Rotation paths and how fast each direction turns (degrees each step):
Each turn is a multiple of 5 degrees from 10 to 175, or 0.
Each row of a path follows its step; steps can be skipped.

step 0: [ -2  15   6   3  -6  10  12   6  -4  -4  -4  13   3  -4 -12  -5  -3   9
   4   9  -3  -7  -8  -1  13  -8  -3   7  -5   5  17   1  11]
step 1: [ -7   0  11  -2 -12   3  18  11  -8  -2  -4 -11  -2 -14  -4  -1   2   2
  -4 -10   0  -8 -12  -3   2  -9 -11   4   3  -1  13   9   4]
step 3: [-14 -14   1  -2 -15   8   4  10  -4   7  -8   6   5   4  -3   1  -9   9
   0   2   1 -15 -13   0   8   1   7  -2 -13  11  -4  -4  -2]
step 4: [  0 -18   7 -11 -15   2   6  12  -6   6  -6   2 -13   2   7  10   4  -7
   5   5 -14 -10 -11  -3  -1  -1   2   7   4   4  -7  -1   3]
step 5: [  5 -10   7  -7  -3   1   9  -4  -8   9  -9  12 -17   5  -7  -9  -2  -2
   0  12 -12 -16   9   3   8  -4  12   5   1  -4   1   1   1]
step 6: [  0   2  -6  -2   3  12   2  -1 -18   9 -17   3 -16   4   0  -5   1  -4
  -8   4   0 -13 -12  -4  12   3  -1  -6   0   2  12   5   0]
step 7: [ 12   2   1   6   0   8   7   2 -14 -12  -6   9 -15  -9  11  -7   5  -2
   1  -3  -4  -8 -16  -8   1  -1  -1  14   0  -1   8  -3  -8]
step 8: [ 10   1   9   4  -4  10  19  -3 -10  -9  -4   8   7  -7  -4  -3 -11   2
  -1   3   1  -4  -6   8  15   3   3  16 -10  -1  11   2   1]
step 9: [ -5  -2  -3   5 -16   5  21   9 -12  -8  -4   4   7  -7  -4   2  -6  -3
   1   3  -4  -3 -12  -1   5   2 -11  -6   1  -1  10   9  16]
Speeds:
[ 1  2 -5 -3 -4 -2  1 -1  0 -3 -2  0  0 -1  3  6 -5  3  0  4  2  4 -5  1
  1 -4  6  1 -1 -3 -2 -2 -4] | 80
[-5 -2 -3  5  3  4 -6  0 -4 -2  1  0 -1 -2  4 -1  2  4 -4 -2  4 -2 -1 -3
 -1  3  1  3 -3  1 -3 -2 -5] | 85
[-1  2  0 -4 -2  1 -2  3  4 -1 -5  1  0 -2  4  0  8 -2  4 -2  2  0 -5 -3
 -2 -5 -6 -1 -1  2  0 -2 -1] | 120
[ 0  1  0 -1  1  1  1  7 -2 -1  6  1  3  2  3  0 -6 -2 -2  1  1 -5  2  5
 -1 -6 -5 -2  1  1 -3 -1 -2] | 45

step 0: [  3  10   7   1  -4   5  -1  -4  -5  14  -8  -1   8  -2  -7   8  -8  16
  13  -5  -4 -10  -5  -8   7   0  10  -6  -2  11  10  -2   8]
step 2: [  1 -11  -9 -10 -13  -8   1   6  -4   6   1  -6 -12  -4  10   2  -9  -4
   9  11   8  10   9   6   3   7  -2   4   9  -9  -1  -7  -6]
step 3: [ -6  -9 -13 -14  12  15   2  11   7  -2   0   3   0   4  -6   6  -1 -13
   1   2  13  -9   3  -6  -6   3   1  -2 -13  -8  -3   1  -4]
step 4: [ -2   3   9 -13   8   0  -3  -2   8  -1   8  -2   0  -8  -3 -15   5   1
  -2   5  -4  -2 -12 -17  -6  -8  -1  12  -5  -6   3   2  15]
step 5: [  4  -3  17   8   1   0  -4 -11  -4  -6  15  -7   7  -5   1  -7 -14   4
 -12  -7  -8  -5   1   8  -3  -5   4  -9  -7  -8   7  -2  -7]
step 6: [ -4   3 -11  14  -1   1   5 -12  -9 -15   0   4  -5 -10   8   6   8   3
 -11   7  -3  -3  -3  12  -2   8 -12  -2   4   5  -3 -11   0]
step 7: [ 1  8 -7 11  1 -2 -3 -3  8 11 -9  7  2 10  4 12  5  2 -3  0  5  3 16  6
 11  9 -4 14 -6 -6  6  0 11]
step 8: [ -6  14   1  -2   0  -1  -2  -3   1   0 -16  -6   8  13  -4   4   2  -5
   4  -3   1  -1  -8  -9   1  -1  26   8  -2   9  -4  -3  -3]
step 9: [ 13  -3  14  -4 -11 -10  -7  14  -3   3   6 -11   5  -3  -4   5   7   5
   6   3   0  10  -9  -4  -9   8   1  -6  -1  15   0   4   0]
Speeds:
[-1 -3  0 -4  5  4  1  3  1 -4  2 -4 -8 -4 -3 -2 -5 -1  2 -3  1  1  4 -3
  0  0 -1  1  2  1  4 -1  1] | 40
[ 1  8  1  0  2 -1  4  1  0  0  0 -4  1 -3 -4  2  3 -1  0 -1 -2  1  6  7
  3  0  3 -1  0  4 -3 -3  5] | 45
[ 2  6  3  1  1 -1  1  4  0  3  2 -5 -2 -1  3  1  0  4 -2 -4 -3 -4 -1 -8
 -4 -3  2 -1 -1  0 -2  0 -2] | 85
[ 3 -4  2 -6 -1 -1  0  4  6 -2  2 -3  0  4  0  5  3 -3  4  2 -1  3 -2 -1
  0  3  5  0  1 -4 -5 -1 -1] | 55

step 0: [ -4  -3  -5  12   0  -1   5   2  -2 -11   8   8   7  14  -5  10  -1   7
   5 -11   3 -13   5 -20  -8   7  14   8   4  -9 -10  28   2]
step 1: [-17   7   0 -10   1   7  23  -5   1 -20  -3   4 -10  -5  20  -3  -4  -5
   2  -8  12  -2   7  -5   5   8   9  12   1  10   0 -15   3]
step 2: [ -9  -7   0   7 -10   2   8   0  11   3  -7  -2 -11  -5 -15   3  -9   2
  11   8  -6  13  23  11   7   9   3 -12  19  -4 -17   1   5]
step 3: [ -7  -7  -3   8   9   6   1   1  17 -23  -7  11   9  19 -10  18   4  -2
   8   3  -8   3  -3   1 -15   0   6  -2   4   5  15   0 -14]
step 4: [ -7  10  13  11  11  -3  13  -2  -5  -8   7 -10 -15  -4   8   5  -5   2
  13 -24 -12  -3   3  -9   9   6  -8   4   1  12   2  16 -10]
step 6: [-11   6   4   7 -14  10  10   4   9 -25   3  -3   4  17  -5   0 -12   0
 -14  -4  13  -2   6   0   3   3  18 -14  11   1   1   7   9]
step 7: [-15  -9  -1  -5   9  11  27   1   3  -5  14  10 -12  -5  -4  17   6  -7
  17  -7  -2   9  10  -4  -1 -12  -2  -2   8  -4  -6  -9  -8]
step 8: [ -3   5  -9   9   2  -2  -2   0   6 -15 -14 -11 -12  -5  -3  13  -6  -4
  17  17 -17 -10  -1   2   0  22   2   5  12  10  -7   3 -10]
step 9: [-15  -9   2  11   0 -12   6  -3  21  -7  -2   5  15  11   3  -2  -7  13
   8 -15   0   5   9  -8  -2   5   8   9  -7   4   4  24  -1]
Speeds:
[-1  1 -2  1 -4  6 -3 -2  3 -2  1  2 -2  0 -7  1  3 -3 -1 -3  4  4  0  5
  4  1 -4 -1 -4 -1  0 -2  2] | 85
[-1  1 -5  6  0  1 -1 -5  0 -2 -3  1 -1  1  1  5 -3  1 -4  3 -3 -2 -2 -4
  0  0  4  0 -4 -2  5 -2  5] | 135
[-1  0 -5 -4 -4  4  4  3 -2 -1  7 -2  0 -2  1  1  0 -2  0  3  4 -4 -4 -3
  1 -2  4  0  1 -2 -5  1  3] | 60
[-5  1  1 -4 -1 -1 -5  2  0  0 -1  4 -3  3  0 -6 -2  3  0 -6 -3 -4 -1 -3
  0  3  2  2 -4 -1 -4 -2  3] | 80
[ 1 -3 -2 -2 -5 -1 -5 -4  5  0 -4 -6  1 -6  2 -3 -2 -1  5  1  0  2  0 -3
  6  1  2  0  2  0  0 -3 -1] | 110
